Each path below is one point turned by a fixed rotation once a step. After each direction that follows a path, write how fast that rotation turns it, in degrees a step (0 if it stays still).
Each turn is a multiple of 5 degrees from 10 to 175, or 0.
Each row of a path follows its step; steps can be skipped.
path 1
step 1: [-10   8  37  17  -4  24 -17 -27  -8   2   6   7  17 -17   0  18  -9  10
 -24  -9  11 -32 -26 -28  20  13 -21  15 -23  -2   0  16  -9 -18  -7 -19
 -18  -1   9  -4  12]
step 2: [-15   9  30  -1  10   9  -5  10  24 -14 -15   2  -5 -26  -8  23 -14   3
  20  -8  34 -10  -1  -1  -3  21 -16  47 -32   3 -12   1   3 -10  12 -25
 -12  10   0  10 -16]
step 3: [-14   0  22   3   8   4   1 -22  -1  19 -14  18   3  -5  11   0   5  -8
 -16  -3  36  35   1  12   6   4  17  43 -10  18  -2 -16  -5   1  13 -47
  19   5   5   2 -15]
step 4: [ -6   2  11  -4  -8  27  12   9 -25 -10  -7  10  -2 -14   8 -20  31 -23
 -21 -10  -8  18 -20  21  13 -20  -1  30 -15  28  14 -11 -13 -15  19 -15
 -23   5   5  23 -13]
step 6: [  2 -10  34  17  -5  16  -5   1 -18   9 -14  19  19 -17 -15  11   3  30
 -45  -3  -1  -2   9   6  26   6  -3   9  -5  16 -12   0  -4  -7 -40   4
 -20 -31  10 -11   7]
step 8: [-22 -25  28   5 -10   7   8  -8  34  11  -7  17  25  -4 -10  -5  20  -7
  -2  -8  41  29 -11   3  -7   0 -17  19  19 -22  -7 -27  -9   5 -11 -17
  19  -8  17  -4   4]
step 12: [-40  -3   5   4  -8  24 -20  10   9  -7  12  -3  -1 -33  14  14   8  10
  -7   2  18 -42  -2  21  16  23 -13  32  -9  10   8   1  10  -4 -12 -23
 -19  15 -14  -5  -9]
step 14: [ -2  -5  24   8  12  -5  -7   4  -7  -6 -18   6   3   8  11   5  -8 -34
 -19 -41  15  17  -6  24  20  -1   2  45   4  11  17  -8 -23  -5   2 -12
 -29  -3  11  28   9]
[-4 -1  2  5  2  0 -1  0  4 -8 -3  5  9  2 14  7 -3  2 -3 -6  0 -4 -1 -6
  1  2  6 -1 -5  7  4  4  1 -3  7  1  8 13 -8  3 -4]
35
[  0  -6   6  -4   5   0   2  -2  -3  -2  -1 -17  -3   1   0   2   1   3
   0   2  -1   8   6  10  11  -3   5   2  -3  11  -4   6   2  -7   2  -4
   0   0   0   9   3]
35
[-8 -3 -8 -6 -4  9  2 -7  6 -3  1 -4  4 -3  8 -5 14 -3  2  3 -4 -4 -2  4
 -1 -7  3  1  4  1  0 -9  8  1 -1 -9  5  1  2 -5  2]
85
[ -6   5   1  -5   7   3 -11   3   1  -6   1  -4   2   1  -3 -14  -1  -1
  -3  -2  11   6   4   1  -2   0   3   1   9  -1  -1  -6 -12   3   9   3
   4   4  -1   1  -5]
70
